In the rows, zero is written as 128.
Each path below is one point turned by a fixed rotation once a step. After each direction that follows a path, write how fast that rotation turns it, in deg/step (0 if it stays still).
Each turn is a multiple of 5 degrees from 10 to 175, or 0.
Each row of a path follows its step; steps can be skipped.
Rotation 1:
step 0: [120 129 120 144 126 124 129 117 140 125 116 129 140 130 131 134 122 127
 129 122 132 131 126 132 124 136 120 136 137 117 129 129]
step 1: [131 122 131 124 117 131 150 131 127 123 132 136 132 129 130 131 125 117
 124 121 122 130 130 132 125 147 127 132 126 135 134 129]
step 2: [127 126 119 121 120 141 128 131 123 123 133 120 120 127 125 116 126 134
 138 120 114 136 131 128 134 126 128 124 137 143 125 129]
step 3: [129 113 135 121 132 123 114 122 134 134 123 116 120 136 132 123 118 137
 128 127 118 119 126 127 128 130 135 134 130 120 120 133]
step 4: [138 122 133 128 127 128 133 130 120 131 137 122 119 119 139 131 139 134
 116 137 139 127 129 125 129 129 138 140 123 118 130 124]
step 5: [117 144 123 136 137 130 134 118 122 131 132 122 125 114 128 128 139 131
 127 121 126 124 124 135 124 113 125 125 123 125 130 123]
step 6: [121 134 133 127 138 121 135 130 126 129 116 135 118 145 118 137 123 125
 127 121 130 122 122 128 121 126 128 117 127 124 139 131]
step 7: [125 129 124 137 125 129 132 130 125 123 119 142 119 135 129 127 125 121
 125 138 135 142 138 120 145 131 126 126 138 127 128 126]
step 8: [124 129 126 129 127 128 120 120 141 123 126 142 132 115 131 119 123 126
 117 124 116 129 122 128 133 137 116 131 128 135 118 123]
step 9: [138 119 130 123 132 135 127 140 128 124 129 131 129 131 132 123 127 129
 123 125 125 130 122 125 108 133 136 125 116 144 122 132]
Directions:
[126 125 131 129 125 127 125 129 130 125 129 126 125 128 128 122 126 128
 125 133 125 128 128 129 128 129 126 128 128 134 129 129] -> 60
[130 128 130 126 130 130 128 130 127 130 127 124 128 126 131 128 129 127
 128 133 127 124 127 128 123 123 127 128 132 125 128 125] -> 55
[129 130 128 127 126 130 130 130 122 128 129 130 129 130 129 130 125 126
 123 130 128 128 134 126 128 127 131 132 126 129 128 130] -> 130
[129 126 129 128 126 129 124 130 128 133 125 130 128 129 130 129 125 131
 127 129 128 129 125 127 136 126 127 128 130 125 129 129] -> 90
Rotation 2:
step 0: [128 126 133 133 134 132 128 130 125 142 135 129 128 115 131 128 134 122
 124 144 126 120 122 127 140 128 128 120 128 119 121 121]
step 1: [127 127 132 129 125 147 126 123 118 132 132 133 135 134 126 143 122 129
 124 141 127 125 117 127 130 128 135 128 126 127 121 121]
step 2: [119 120 123 131 117 134 137 124 130 129 130 134 131 137 137 137 123 124
 138 133 137 132 117 139 124 134 134 127 131 120 129 127]
step 3: [140 121 124 130 124 124 131 121 128 126 134 138 135 137 131 131 117 130
 136 116 133 126 120 132 122 129 125 139 137 125 134 136]
step 4: [123 120 119 120 132 121 123 125 135 115 128 128 129 118 124 134 126 127
 138 117 136 129 131 126 129 129 123 139 133 132 133 142]
step 5: [131 126 125 136 138 124 125 130 146 127 128 121 133 115 121 119 131 135
 125 122 132 128 128 120 139 128 129 129 136 127 131 137]
step 6: [129 125 131 123 129 131 122 140 134 126 132 116 131 117 109 128 133 133
 122 134 121 127 121 114 128 123 124 124 125 127 127 125]
step 7: [126 130 123 124 126 142 125 146 129 135 129 122 130 123 132 129 135 132
 127 136 124 134 124 131 132 129 130 115 136 125 125 114]
step 8: [127 123 125 133 124 142 135 134 118 140 126 125 140 135 128 129 122 129
 127 127 119 123 124 137 119 126 122 127 131 131 123 115]
step 9: [127 111 120 121 123 125 134 121 116 133 122 131 130 127 141 133 124 117
 134 134 124 125 129 137 123 131 120 129 135 127 125 127]
Directions:
[128 126 128 128 129 130 128 127 131 129 131 129 129 128 132 133 125 125
 124 130 122 127 130 132 128 129 127 126 125 128 129 127] -> 45
[131 126 126 127 121 130 127 128 128 129 132 126 127 129 129 126 127 129
 131 127 131 126 131 132 127 125 129 127 127 132 131 125] -> 65
[129 128 132 129 128 131 129 122 126 125 129 129 127 132 129 130 131 126
 130 130 133 124 127 130 129 130 125 126 129 127 125 129] -> 40
[126 128 128 127 129 128 129 126 127 124 133 127 130 130 132 124 127 130
 130 129 125 131 128 128 124 131 128 131 130 126 126 123] -> 60
[127 128 130 132 122 129 125 127 128 126 129 126 128 130 127 131 132 130
 127 128 125 131 124 126 130 127 132 126 127 125 128 125] -> 65
[132 124 129 128 129 127 129 129 123 126 126 124 131 129 131 129 128 125
 128 123 129 131 128 131 126 131 132 129 126 127 128 132] -> 55
Rotation 3:
step 0: [130 129 130 144 116 125 132 123 131 122 131 123 124 121 128 134 122 116
 128 128 130 129 118 114 123 130 131 127 133 127 123 137]
step 1: [123 127 131 123 128 126 133 119 121 133 136 128 123 122 116 123 127 115
 124 127 128 140 123 119 128 130 125 128 137 133 119 138]
step 2: [119 129 138 129 130 121 133 127 128 125 126 140 123 120 121 132 118 119
 121 132 134 125 128 118 130 121 134 132 128 128 132 141]
step 3: [125 131 135 131 129 125 132 124 134 130 138 129 125 132 123 137 130 119
 117 127 124 131 120 115 125 139 134 137 124 117 124 134]
step 4: [119 123 128 120 138 126 132 132 128 125 131 123 115 116 115 128 125 125
 126 132 118 133 124 113 131 130 132 128 123 128 124 131]
step 5: [133 120 126 124 126 121 128 127 131 124 134 134 127 119 121 142 122 117
 128 134 133 134 131 121 126 128 138 132 112 128 130 134]
step 6: [134 120 133 121 128 122 125 120 130 126 134 126 125 124 122 127 130 116
 119 117 124 133 128 115 127 135 132 121 124 117 137 124]
step 7: [134 118 127 128 145 128 129 127 129 122 133 126 126 120 125 123 131 126
 127 122 136 128 129 112 137 126 137 129 121 132 128 136]
step 8: [133 126 122 118 123 129 132 123 132 118 139 121 128 131 130 128 121 122
 119 128 134 130 140 120 133 129 133 135 120 122 132 139]
step 9: [131 119 126 123 133 125 139 129 136 114 130 127 127 129 126 125 130 117
 131 116 119 127 138 117 125 125 129 128 132 119 125 130]
Directions:
[129 127 132 127 130 125 126 128 126 130 125 135 132 128 125 128 130 127
 126 124 130 127 129 129 126 128 128 127 130 127 131 127] -> 90
[129 130 126 128 125 131 125 133 127 126 127 133 127 126 131 130 123 129
 127 128 132 128 128 130 129 129 131 129 126 127 129 132] -> 130
[133 125 130 125 130 127 132 128 127 127 127 126 129 122 127 129 127 124
 124 129 129 126 125 127 129 129 125 130 128 124 126 130] -> 0
Rotation 4:
step 0: [127 132 128 125 125 135 113 123 139 127 143 129 140 140 126 126 127 120
 130 122 125 124 125 132 135 121 134 133 122 128 122 121]
step 1: [131 126 134 126 138 127 126 136 127 117 120 120 127 131 124 134 126 127
 134 128 125 132 120 130 129 120 132 117 135 112 117 137]
step 2: [124 126 136 125 132 145 133 123 140 128 135 133 139 123 136 116 119 123
 134 130 130 132 127 122 126 124 140 129 128 131 130 130]
step 3: [121 116 135 120 132 126 132 131 122 126 125 130 124 139 124 122 130 127
 135 127 122 116 116 131 142 129 127 129 134 117 124 120]
step 4: [122 125 139 123 131 132 121 134 138 128 135 119 144 127 128 131 131 130
 136 134 127 136 126 122 124 120 122 131 112 128 124 126]
step 5: [128 119 131 130 136 128 131 129 129 133 129 132 122 133 135 125 114 121
 132 127 127 130 109 136 126 122 118 120 136 121 131 136]
step 6: [117 126 126 127 128 134 132 126 142 119 128 132 142 134 131 120 130 130
 123 114 130 138 125 123 137 125 127 128 121 127 126 117]
step 7: [131 126 145 126 143 123 128 138 133 133 115 128 124 126 126 128 133 134
 135 130 135 125 118 135 134 126 127 120 129 123 133 126]
step 8: [123 126 132 123 128 141 131 125 135 132 130 129 143 142 134 131 131 123
 131 128 128 130 122 120 115 129 124 125 128 139 138 124]
step 9: [131 126 128 134 134 122 123 136 134 117 126 130 127 131 130 126 127 130
 127 128 115 125 111 142 134 132 119 127 137 128 127 116]
Directions:
[127 126 127 129 125 128 124 129 128 128 131 126 130 130 125 133 126 127
 128 130 125 130 127 134 124 126 126 128 129 127 130 127] -> 85
Rotation 5:
step 0: [131 128 130 124 125 130 127 126 122 132 112 121 130 127 132 122 130 132
 133 145 142 124 127 141 125 128 124 127 125 126 127 120]
step 1: [121 123 125 135 143 131 135 139 128 128 126 120 126 134 132 124 135 127
 123 140 130 130 135 134 130 129 128 129 137 115 123 127]
step 2: [131 122 128 128 128 137 140 127 124 129 128 121 129 136 122 129 124 115
 124 135 123 125 129 131 115 142 120 124 125 126 126 119]
step 3: [123 114 127 131 131 131 126 118 123 131 114 118 130 128 134 124 130 129
 136 131 139 129 129 136 129 132 117 120 122 128 127 129]
step 4: [122 128 123 132 134 135 135 121 132 119 124 116 122 130 124 124 135 134
 123 139 127 121 134 137 132 134 127 134 133 116 130 134]
step 5: [124 124 120 134 137 130 140 127 139 128 133 125 129 133 123 129 126 115
 127 133 127 133 126 133 117 139 115 125 127 131 134 132]
step 6: [125 118 121 122 134 138 123 113 118 127 127 122 123 130 126 128 125 131
 137 124 136 127 128 128 119 133 116 128 122 126 131 134]
step 7: [128 133 118 130 132 129 127 120 138 122 124 126 131 125 120 123 133 135
 132 133 130 124 130 146 132 128 118 136 124 121 124 137]
step 8: [120 132 117 133 136 129 135 127 132 131 139 131 119 131 121 133 121 119
 126 131 138 136 130 135 121 129 123 135 134 121 133 133]
step 9: [133 126 115 114 131 132 125 128 120 127 133 129 132 134 126 129 125 128
 137 131 135 127 119 131 116 131 116 135 120 128 130 126]
Directions:
[123 128 130 129 128 130 133 129 128 129 130 134 129 126 125 127 128 127
 126 127 123 128 126 131 128 130 128 128 132 126 128 127] -> 115
[126 131 128 130 126 127 129 126 130 128 126 127 127 128 129 129 130 128
 128 132 131 130 127 130 134 127 131 132 131 129 133 126] -> 100
Rotation 6:
step 0: [130 133 127 126 138 136 115 121 119 139 125 119 130 126 132 120 135 120
 126 130 122 120 124 141 133 128 130 136 133 133 123 133]
step 1: [114 127 133 131 128 119 126 128 137 134 120 125 132 126 134 123 141 128
 141 114 141 127 135 127 131 128 125 127 129 128 129 133]
step 2: [134 124 133 128 131 119 125 137 129 121 118 135 130 142 125 136 130 120
 120 121 130 128 123 139 129 128 126 121 124 131 113 130]
step 3: [131 138 131 124 130 134 129 121 136 129 129 120 132 131 123 137 135 124
 129 123 124 123 120 128 125 117 138 130 143 142 129 133]
step 4: [124 122 126 130 134 134 123 127 128 120 128 128 138 132 134 126 138 140
 135 114 117 124 131 130 138 129 126 126 133 115 130 135]
step 5: [131 134 143 128 139 124 126 131 136 128 124 113 130 131 129 127 117 134
 126 123 133 130 123 137 128 130 126 133 119 123 116 132]
step 6: [122 130 140 126 123 128 131 135 116 139 121 129 131 132 121 130 134 131
 125 123 133 121 114 126 126 133 140 124 135 132 134 139]
step 7: [118 125 131 129 124 123 121 130 134 135 136 134 141 129 130 140 123 123
 134 121 117 134 123 130 134 127 125 126 141 120 122 125]
step 8: [125 126 126 123 141 134 130 119 121 126 115 116 127 121 131 129 122 124
 119 120 125 143 121 132 135 124 126 125 130 129 124 136]
step 9: [128 128 137 130 129 117 132 127 133 126 120 119 132 123 116 122 124 127
 131 118 129 120 135 121 123 133 135 116 138 121 136 133]
Directions:
[127 129 128 127 123 131 130 129 131 128 125 131 129 129 131 126 129 129
 133 128 127 130 127 128 127 128 123 126 129 123 125 126] -> 125
[128 127 126 128 130 130 127 129 123 126 126 131 126 132 130 125 133 128
 124 128 127 132 125 126 128 130 129 128 127 127 129 132] -> 175
[123 125 128 129 126 127 126 129 125 135 127 129 132 127 130 128 127 124
 128 130 132 130 128 129 129 129 128 129 128 130 125 129] -> 60
[135 125 129 125 127 127 127 128 128 131 126 127 128 130 129 129 128 126
 130 123 131 130 128 130 130 128 130 132 132 125 130 128] -> 0
Rotation 7:
step 0: [129 129 133 131 133 109 132 127 126 123 122 130 119 136 135 122 132 129
 120 128 138 125 135 119 124 124 117 127 132 132 138 125]
step 1: [125 115 122 133 129 128 124 132 135 127 125 140 124 144 119 128 130 129
 131 129 121 128 124 124 122 127 124 120 122 126 145 127]
step 2: [131 122 126 126 128 123 128 119 113 122 129 134 130 136 122 136 115 136
 129 120 124 126 122 136 130 128 129 120 134 131 132 114]
step 3: [118 135 124 126 123 127 129 132 125 119 129 138 131 123 128 120 122 131
 113 126 121 127 133 133 124 116 128 127 118 137 127 115]
step 4: [116 126 128 138 130 127 122 130 122 127 136 133 141 124 126 125 125 138
 131 136 131 134 143 123 113 128 128 126 135 131 131 129]
step 5: [126 132 118 140 141 133 123 130 129 134 130 132 123 131 131 129 129 137
 121 126 125 134 121 139 121 129 142 134 139 131 133 130]
step 6: [132 131 136 126 143 125 126 126 128 121 120 131 135 121 124 118 137 132
 122 115 128 117 123 132 120 127 132 120 137 130 124 131]
step 7: [128 120 130 136 136 138 124 132 125 118 118 130 125 113 122 122 125 118
 126 129 120 131 129 119 125 122 128 130 131 114 133 124]
step 8: [124 116 133 141 136 116 138 123 122 131 116 125 135 123 140 127 121 128
 126 130 129 134 120 126 132 132 126 134 131 130 134 125]
step 9: [131 128 128 133 125 115 118 131 126 139 119 133 128 131 132 120 131 128
 123 125 117 129 115 125 119 130 130 127 111 127 129 128]
Directions:
[126 128 125 131 127 125 129 129 127 131 129 124 131 130 127 122 126 127
 127 132 130 126 128 129 129 124 126 131 130 126 131 130] -> 90
[128 133 131 126 129 123 127 129 130 130 129 128 126 125 129 127 124 129
 125 126 129 123 127 129 129 131 129 128 126 130 130 127] -> 120
Rotation 8:
step 0: [127 141 135 131 126 131 143 133 131 119 135 134 124 115 125 126 121 122
 123 133 139 130 125 134 131 135 129 127 137 130 125 138]
step 1: [127 121 135 124 118 138 130 122 127 120 131 130 128 128 140 127 129 130
 117 127 128 123 129 120 133 112 130 143 130 135 128 136]
step 2: [124 135 131 133 135 126 120 119 117 142 125 129 128 127 119 130 130 125
 125 136 137 129 140 128 133 127 128 145 125 137 129 133]
step 3: [119 142 132 121 138 131 137 126 130 127 120 132 137 131 129 123 129 122
 133 131 120 123 130 139 127 119 141 129 130 132 124 117]
step 4: [129 131 139 127 123 126 125 126 116 124 122 120 138 134 118 122 135 126
 125 122 132 121 120 120 117 121 122 122 141 128 129 125]
step 5: [126 133 122 123 128 132 121 133 121 132 137 129 130 118 125 127 125 124
 119 127 123 133 135 137 110 125 126 122 128 130 145 132]
step 6: [124 138 131 128 134 130 140 138 132 125 127 123 130 135 128 129 126 145
 121 131 132 120 129 128 130 125 129 122 119 119 141 139]
step 7: [119 126 133 135 124 125 128 124 120 135 128 124 129 129 136 120 126 128
 133 110 121 128 123 120 140 128 129 123 118 137 138 135]
step 8: [128 127 138 130 140 134 126 125 126 133 127 124 115 124 114 128 117 118
 136 135 115 130 130 126 131 123 122 123 121 123 126 132]
step 9: [133 132 134 132 128 132 144 139 135 134 124 133 130 137 137 127 126 126
 133 132 120 134 121 122 114 126 120 129 128 137 120 130]
Directions:
[130 133 124 128 130 128 129 132 126 129 129 125 123 125 128 126 130 125
 129 132 127 128 133 131 128 127 129 127 127 126 126 129] -> 125
[129 126 129 128 131 128 128 130 128 128 124 128 129 126 127 129 133 130
 129 131 132 127 126 122 128 124 125 128 126 124 127 130] -> 155
[130 126 124 130 128 126 128 130 129 130 130 130 130 132 131 129 127 129
 124 129 129 125 131 129 127 128 128 134 125 128 132 130] -> 85
Rotation 9:
step 0: [123 113 130 127 124 135 128 124 122 135 121 127 127 140 123 127 129 147
 119 124 119 122 126 119 118 126 125 130 128 132 130 116]
step 1: [144 128 133 120 123 131 133 122 128 134 126 129 127 125 135 138 120 136
 132 124 132 146 133 131 129 133 140 129 125 136 115 122]
step 2: [138 120 129 129 110 128 129 125 123 134 128 132 125 141 128 126 128 137
 111 124 116 120 137 123 130 128 120 130 127 121 130 129]
step 3: [128 122 121 122 126 140 129 131 129 128 117 132 126 125 122 147 122 140
 134 126 117 139 129 127 128 125 139 125 129 130 116 122]
step 4: [142 118 133 128 114 124 139 128 131 125 134 130 126 130 132 123 119 137
 120 117 123 123 133 137 120 134 121 130 125 137 128 121]
step 5: [137 127 127 125 125 135 134 129 126 131 116 132 127 130 122 133 129 130
 123 134 119 135 140 111 132 111 135 129 128 131 118 119]
step 6: [135 126 127 128 115 129 124 132 125 133 122 120 123 130 127 129 124 143
 125 121 117 129 134 144 124 137 131 122 133 145 131 129]
step 7: [140 125 124 118 117 128 138 138 138 131 126 134 140 130 128 139 131 127
 119 126 128 132 137 125 122 117 130 134 124 122 122 119]
step 8: [130 119 126 129 128 132 131 130 119 128 109 129 125 142 129 124 128 145
 131 118 122 129 134 125 127 128 122 125 133 144 132 124]
step 9: [138 132 134 115 121 129 131 124 131 138 130 122 133 126 124 137 127 136
 117 128 131 135 133 129 115 130 139 138 124 134 119 117]
Directions:
[126 127 131 131 125 126 130 127 127 128 123 127 128 130 128 123 125 130
 127 129 127 127 126 134 127 129 124 127 127 127 129 130] -> 170
[129 129 126 129 126 127 129 128 125 125 126 129 128 132 127 125 128 128
 130 126 129 125 131 122 129 125 129 130 126 127 126 134] -> 130
[122 129 125 126 126 126 124 127 126 129 127 124 127 126 126 129 122 130
 129 128 128 129 127 126 124 127 128 128 131 130 127 128] -> 130
Rotation 10:
step 0: [115 130 136 122 128 128 125 133 127 122 141 136 125 131 135 125 125 135
 129 132 131 115 128 125 117 123 129 125 132 139 122 122]
step 1: [123 133 122 133 124 127 137 134 126 119 111 119 124 140 127 123 121 134
 131 130 132 132 124 119 128 124 125 121 121 123 121 133]
step 2: [134 139 128 128 130 132 135 143 124 124 146 127 124 129 137 116 133 137
 126 126 126 129 130 132 122 129 130 138 127 127 131 127]
step 3: [117 125 126 122 132 131 130 132 126 126 125 131 132 138 129 127 122 136
 120 136 126 115 131 129 128 115 125 117 136 127 125 141]
step 4: [131 147 131 137 125 128 127 136 122 122 125 116 132 128 131 125 122 132
 121 128 138 136 121 121 119 130 128 126 127 131 136 129]
step 5: [121 128 130 135 129 132 131 140 135 125 138 136 140 135 127 119 127 138
 138 131 120 117 131 129 126 130 121 136 127 129 129 133]
step 6: [132 130 129 123 124 129 132 122 118 114 117 130 129 133 131 129 122 143
 119 134 127 129 138 126 120 124 130 120 126 136 132 133]
step 7: [128 142 122 134 125 132 125 139 130 124 137 129 130 138 132 121 126 127
 126 127 129 126 117 121 132 130 127 127 132 145 122 122]
step 8: [125 120 125 131 130 121 134 144 131 120 121 123 125 130 125 121 128 140
 131 136 136 115 141 130 124 129 128 127 126 127 129 129]
step 9: [124 136 134 121 118 126 132 128 113 123 132 130 128 132 144 124 126 135
 129 130 127 131 121 119 115 122 132 131 131 131 121 129]
Directions:
[127 126 131 130 124 127 130 127 126 127 124 130 126 125 131 129 127 128
 129 128 130 128 129 131 129 122 123 124 129 129 128 129] -> 135
[125 129 132 128 128 130 129 124 128 124 129 129 125 129 123 128 125 130
 132 125 124 130 127 127 125 129 125 128 124 126 128 126] -> 80
Rotation 11:
step 0: [124 113 125 126 122 125 129 132 113 115 128 128 120 136 111 132 128 128
 128 144 131 132 135 128 128 124 125 135 131 133 124 123]
step 1: [139 127 123 128 122 146 122 123 122 123 115 122 131 128 113 129 139 131
 126 134 122 131 124 133 125 121 122 132 120 136 130 134]
step 2: [138 142 127 124 145 129 124 124 130 123 123 127 142 117 132 122 133 124
 119 139 125 132 129 136 135 122 125 127 130 135 128 137]
step 3: [127 139 119 123 130 116 134 131 132 118 131 132 134 122 134 129 126 132
 119 139 123 121 123 119 138 121 124 136 139 123 130 115]
step 4: [125 118 127 123 121 122 133 128 115 124 137 128 130 133 116 129 124 126
 131 142 132 127 122 124 129 119 119 124 129 133 132 108]
step 5: [140 124 124 133 122 132 126 132 119 120 124 128 124 136 114 134 133 123
 135 138 112 132 131 138 124 122 124 124 122 141 126 130]
step 6: [138 133 128 125 137 132 137 122 124 121 109 119 133 121 129 130 139 127
 123 139 124 128 136 130 130 117 133 130 126 133 128 142]
step 7: [128 128 117 126 134 124 124 122 128 122 128 132 139 114 134 123 127 134
 110 141 129 128 133 125 130 122 122 142 136 125 123 124]
step 8: [124 132 125 118 124 124 125 134 122 115 136 129 131 131 111 121 126 130
 123 133 133 129 117 125 139 126 118 135 137 132 131 114]
step 9: [136 134 122 131 123 133 128 127 123 126 128 128 129 134 117 130 128 122
 136 139 118 124 115 134 128 118 118 116 119 137 139 120]
Directions:
[129 127 127 128 129 132 127 126 127 125 128 127 129 123 127 131 126 127
 121 124 129 130 127 126 130 130 127 128 128 128 127 132] -> 70
[129 128 124 128 132 124 131 126 123 127 131 128 124 129 127 126 131 128
 128 126 127 127 127 126 128 132 124 128 126 126 130 128] -> 80
[122 127 126 128 127 130 132 133 126 128 129 130 131 125 128 127 124 128
 129 127 128 125 130 128 130 130 126 131 129 132 131 127] -> 85
[127 129 123 126 127 127 128 127 129 131 131 127 127 127 132 127 131 124
 128 130 129 127 131 122 131 127 131 128 131 128 125 129] -> 90
[127 125 129 128 131 128 128 128 130 127 128 133 127 126 127 133 129 133
 128 131 133 129 129 123 126 129 128 130 129 126 127 124] -> 95
